In the data rows, the value 500 means zero.
Here is a table of points, one per row:
ndarray[581 494 597 493 310 364 516 431 523 470 656 562 867 421 000 381 541 672 292 451 320 456 370 429 061 479 441 521 853 678 444 754]
ndarray[484 455 481 695 390 570 312 467 561 869 526 606 496 499 561 588 661 631 393 492 464 200 479 513 701 482 451 476 553 656 521 472]
ndarray[491 346 443 468 000 568 315 609 520 402 526 411 536 703 430 534 501 422 447 517 385 432 485 450 620 561 500 311 517 482 542 484]
ndarray[225 400 680 541 450 591 693 514 201 561 584 469 680 616 646 442 689 363 490 767 358 476 490 047 275 464 479 762 588 305 530 451]
ndarray[702 910 236 004 523 561 000 586 166 239 450 396 592 437 438 224 316 396 381 520 199 999 474 174 999 560 478 461 411 670 452 739]
ndarray[387 753 567 752 601 559 969 517 534 311 508 373 555 399 375 536 540 567 635 506 856 444 477 259 536 456 604 559 465 420 489 405]
ndarray[499 157 487 486 702 626 208 424 432 529 311 608 509 479 585 095 500 600 578 504 441 433 680 486 632 586 442 707 419 482 450 369]
ndarray[503 739 556 476 479 829 560 321 568 394 374 861 715 559 436 691 746 502 661 503 477 533 403 259 509 516 558 409 179 501 614 612]
ndarray[545 562 509 319 392 457 598 773 523 570 400 454 559 481 597 431 557 469 697 404 576 689 514 258 000 491 421 479 450 630 405 768]
ndarray[751 019 559 758 583 711 490 452 406 442 428 541 460 509 483 446 617 524 362 442 521 508 645 797 828 138 555 634 537 400 587 407]
ndarray[720 835 443 448 563 686 670 749 371 604 581 436 471 389 562 503 646 541 511 338 718 520 723 507 266 749 551 288 683 393 363 530]
ndarray[564 247 465 599 251 455 598 348 346 500 407 495 482 331 470 247 241 404 502 442 259 921 316 758 509 597 604 763 532 622 338 415]
ndarray[788 512 597 453 754 678 562 500 788 584 633 329 632 435 445 494 599 610 441 501 592 512 000 521 323 635 558 502 440 457 263 551]
ndarray[693 639 595 515 471 709 542 354 545 477 570 485 385 533 622 562 397 516 468 577 636 439 523 625 630 604 512 549 660 315 673 466]
ndarray[631 623 371 494 533 403 687 334 640 532 834 326 007 363 522 515 579 544 678 326 159 632 537 572 406 442 000 526 494 318 443 384]
ndarray[507 500 450 241 455 266 248 278 568 424 143 295 731 613 292 524 350 647 481 517 475 726 685 489 463 542 392 308 473 559 331 607]
ndarray[399 180 491 731 636 463 611 216 242 499 380 499 316 565 526 408 498 496 313 564 671 138 401 389 672 588 467 322 536 483 808 421]
ndarray[364 546 473 444 572 708 543 609 544 458 484 605 431 618 537 416 495 365 306 462 662 383 388 000 646 582 429 560 470 360 545 565]
ndarray[625 616 402 418 531 566 361 461 645 250 351 546 000 351 515 432 467 316 529 496 429 635 437 413 328 475 715 365 527 485 411 647]
ndarray[240 508 590 248 328 469 524 554 717 583 659 480 620 426 500 518 295 558 687 487 566 554 350 404 026 621 556 645 652 578 306 508]
ndarray[581 351 853 521 528 393 454 547 581 540 619 684 358 458 799 487 538 417 430 669 652 252 542 726 482 259 473 434 814 412 795 453]
ndarray[244 326 396 630 386 484 199 327 554 530 532 554 600 586 652 456 939 814 534 810 246 515 489 724 636 390 608 366 669 687 556 530]
ndarray[547 799 384 999 732 372 722 722 581 392 478 594 795 377 530 615 561 533 493 539 370 559 643 464 594 671 444 454 364 344 358 802]
ndarray[619 703 508 245 415 575 588 568 390 453 544 402 561 431 514 615 388 570 463 514 473 771 601 371 649 359 445 608 000 447 638 540]
ndarray[467 564 999 401 716 329 588 642 210 353 390 609 392 483 444 785 291 339 575 682 071 603 355 999 537 521 618 492 624 403 443 507]
ndarray[278 642 650 619 571 583 498 595 777 510 494 372 430 572 399 595 656 461 902 424 716 435 487 414 320 497 656 648 185 326 378 790]
ndarray[680 794 495 387 458 694 363 389 489 513 292 569 405 347 420 759 444 645 555 406 628 648 769 490 462 513 499 309 562 614 254 513]
ndarray[472 432 492 521 387 687 448 478 479 566 711 698 473 404 586 495 495 370 361 333 440 381 573 834 646 418 557 403 543 655 644 393]
ndarray[447 020 795 499 325 432 620 514 508 518 635 664 299 678 750 683 703 497 591 600 595 316 602 708 949 612 365 361 591 482 457 584]
ndarray[485 310 381 599 655 312 279 193 381 601 423 276 618 517 477 481 350 272 588 337 489 494 295 787 484 595 483 514 085 555 420 558]
ndarray[451 465 727 927 412 674 169 395 574 490 532 307 613 534 528 512 350 564 441 373 356 481 455 000 340 378 535 487 416 801 577 421]
ndarray[582 542 402 603 547 394 661 588 449 459 531 465 552 441 492 422 323 371 715 367 364 645 413 999 478 680 533 633 688 575 719 305]
ndarray[547 443 458 500 584 481 475 731 752 453 632 295 500 393 537 458 417 415 867 419 534 000 301 505 341 401 552 634 539 700 333 321]
ndarray[430 463 630 390 560 404 244 348 447 488 538 481 523 559 462 255 627 595 341 569 404 349 580 685 457 555 537 500 473 427 768 484]
ndarray[447 679 449 457 488 427 658 399 769 652 505 575 555 536 539 606 670 384 612 424 779 352 932 467 999 659 412 207 916 486 539 500]
ndarray[625 686 501 477 485 422 830 466 521 534 424 367 423 489 459 238 331 718 489 513 400 515 541 463 523 302 592 463 446 473 290 496]
ndarray[469 247 640 756 678 459 613 683 405 470 638 556 200 381 414 636 240 617 677 322 544 766 388 272 597 585 453 588 501 869 592 655]
ndarray[524 705 279 855 461 483 790 420 435 448 235 116 193 416 622 646 386 478 546 670 404 764 569 441 450 493 475 564 547 366 403 639]
ndarray[712 579 367 588 588 388 322 291 335 519 580 321 491 470 575 589 052 518 466 384 533 442 298 575 588 572 647 654 729 339 403 477]
ndarray[481 242 657 709 502 449 836 683 565 706 499 670 466 518 486 181 464 634 597 461 423 498 377 702 664 431 543 000 403 609 719 296]
ndarray[498 307 383 629 193 465 333 535 342 497 410 675 547 483 664 441 498 463 499 656 336 192 314 539 521 601 539 391 378 388 723 390]
ndarray[232 567 428 546 409 256 575 514 497 495 457 606 000 421 218 451 743 614 192 550 701 306 444 896 530 649 531 499 375 436 638 395]
ndarray[297 552 463 584 610 463 372 556 417 525 751 569 341 484 615 387 301 574 354 654 789 420 675 955 290 518 424 463 579 392 611 565]
ndarray[556 329 408 504 603 543 305 410 296 669 498 503 572 478 144 472 363 360 725 581 423 195 700 779 637 614 277 593 421 604 686 383]
ndarray[336 596 440 424 428 958 504 546 569 481 412 412 612 537 419 557 618 398 399 490 317 629 428 423 268 416 486 471 437 260 370 620]
ndarray[325 521 904 494 323 371 487 536 509 224 340 525 761 415 686 625 554 510 368 301 452 396 634 695 671 594 287 413 525 430 604 077]
ndarray[999 717 698 584 501 169 855 705 456 310 440 654 636 586 684 240 524 249 702 535 399 579 415 073 310 438 561 831 574 636 372 451]
ndarray[496 538 573 364 649 684 600 589 627 704 136 331 574 386 543 644 573 446 447 684 573 511 448 374 239 443 312 480 673 662 560 516]
ndarray[542 536 434 304 461 554 515 532 678 467 661 419 662 351 570 635 378 493 248 919 625 307 573 340 240 526 723 711 338 749 419 436]
ndarray[538 334 520 666 516 354 000 342 489 597 520 536 458 692 242 487 676 268 313 585 688 860 359 611 607 486 480 646 419 512 613 159]
ndarray[380 326 503 638 763 521 484 522 493 529 623 531 485 582 595 465 355 461 394 570 487 399 597 507 728 602 551 615 545 507 554 346]
ndarray[340 450 622 578 526 446 055 464 450 610 580 503 382 436 651 343 654 717 527 540 495 514 557 514 555 608 466 223 452 375 424 303]
ndarray[504 534 533 558 630 576 595 808 500 481 391 717 303 487 540 512 565 676 356 435 638 131 523 698 731 368 256 597 563 432 532 788]
ndarray[457 599 408 436 621 462 507 598 434 477 464 566 353 748 486 533 482 706 364 462 521 242 517 783 736 463 416 577 397 456 539 346]
ndarray[575 615 379 472 375 246 720 687 229 450 321 556 555 408 683 618 431 479 049 108 323 528 523 477 425 637 580 548 516 407 579 516]
ndarray[440 609 482 508 078 591 503 337 412 641 423 736 588 492 231 499 311 344 415 527 530 472 526 512 909 403 472 300 553 165 447 423]
ndarray[506 313 433 000 667 351 570 419 425 503 406 497 586 428 451 710 607 474 618 464 164 643 465 183 402 530 674 525 504 424 643 710]
ndarray[667 563 362 175 294 338 479 248 537 456 668 444 799 487 605 400 275 428 355 291 421 604 514 842 697 494 493 489 382 679 585 999]
ndarray[644 604 447 308 467 398 811 462 614 616 411 494 341 976 559 493 464 660 243 422 409 572 454 872 550 613 481 653 735 903 602 525]
ndarray[629 254 250 529 429 480 594 662 573 508 649 712 271 678 476 575 501 505 540 593 626 429 824 574 716 631 618 431 582 458 666 290]
ndarray[279 415 573 407 374 485 619 707 452 435 739 251 517 509 670 640 682 682 710 475 481 384 496 188 448 475 623 652 557 367 427 483]
There is one direction along which these points spread out most. Take the direction at right angles to it along which they spread out most. Go by this last direction. Where along it does each point below lie, from 0 to 99? The average is 50, and the first point in the table lies past the average. One standard deviation of the points above along it is 16.
ndarray[424 431 620 685 679 584 698 587 543 479 595 196 258 498 111 590 668 373 727 541 447 412 695 471 369 408 729 602 488 491 289 425] 28
ndarray[592 457 354 347 524 321 535 621 598 528 451 613 733 456 610 638 279 378 366 642 491 704 430 275 318 326 460 476 436 454 401 498] 55
ndarray[599 212 502 971 676 447 009 366 384 470 634 467 678 545 419 480 401 455 812 653 427 999 446 615 397 544 597 803 321 188 734 399] 68
ndarray[000 581 226 409 792 611 534 464 590 470 521 529 477 774 640 585 376 435 628 406 558 546 549 328 207 329 533 542 584 624 420 497] 38
ndarray[356 804 479 551 484 465 476 530 580 554 376 568 808 253 340 589 806 432 608 533 516 210 553 006 405 433 571 999 422 527 386 547] 29
ndarray[424 933 448 242 421 580 220 291 208 502 572 557 595 698 444 568 564 508 388 286 660 445 432 253 297 294 519 071 540 533 306 544] 58
ndarray[541 309 392 390 307 650 870 498 765 462 490 486 533 432 517 450 575 533 665 441 969 407 365 744 000 371 424 872 393 582 255 476] 25
ndarray[525 605 399 379 604 457 531 553 523 476 466 379 618 424 442 558 515 427 491 509 931 807 430 524 829 368 467 255 473 604 296 511] 58
ndarray[468 596 414 298 618 471 464 535 618 465 631 586 576 470 638 401 718 382 363 586 428 507 637 105 308 495 472 000 367 620 407 518] 44
ndarray[559 257 336 328 607 521 468 401 653 527 427 529 605 571 556 412 578 711 538 426 490 515 422 531 546 363 587 458 619 271 613 458] 52
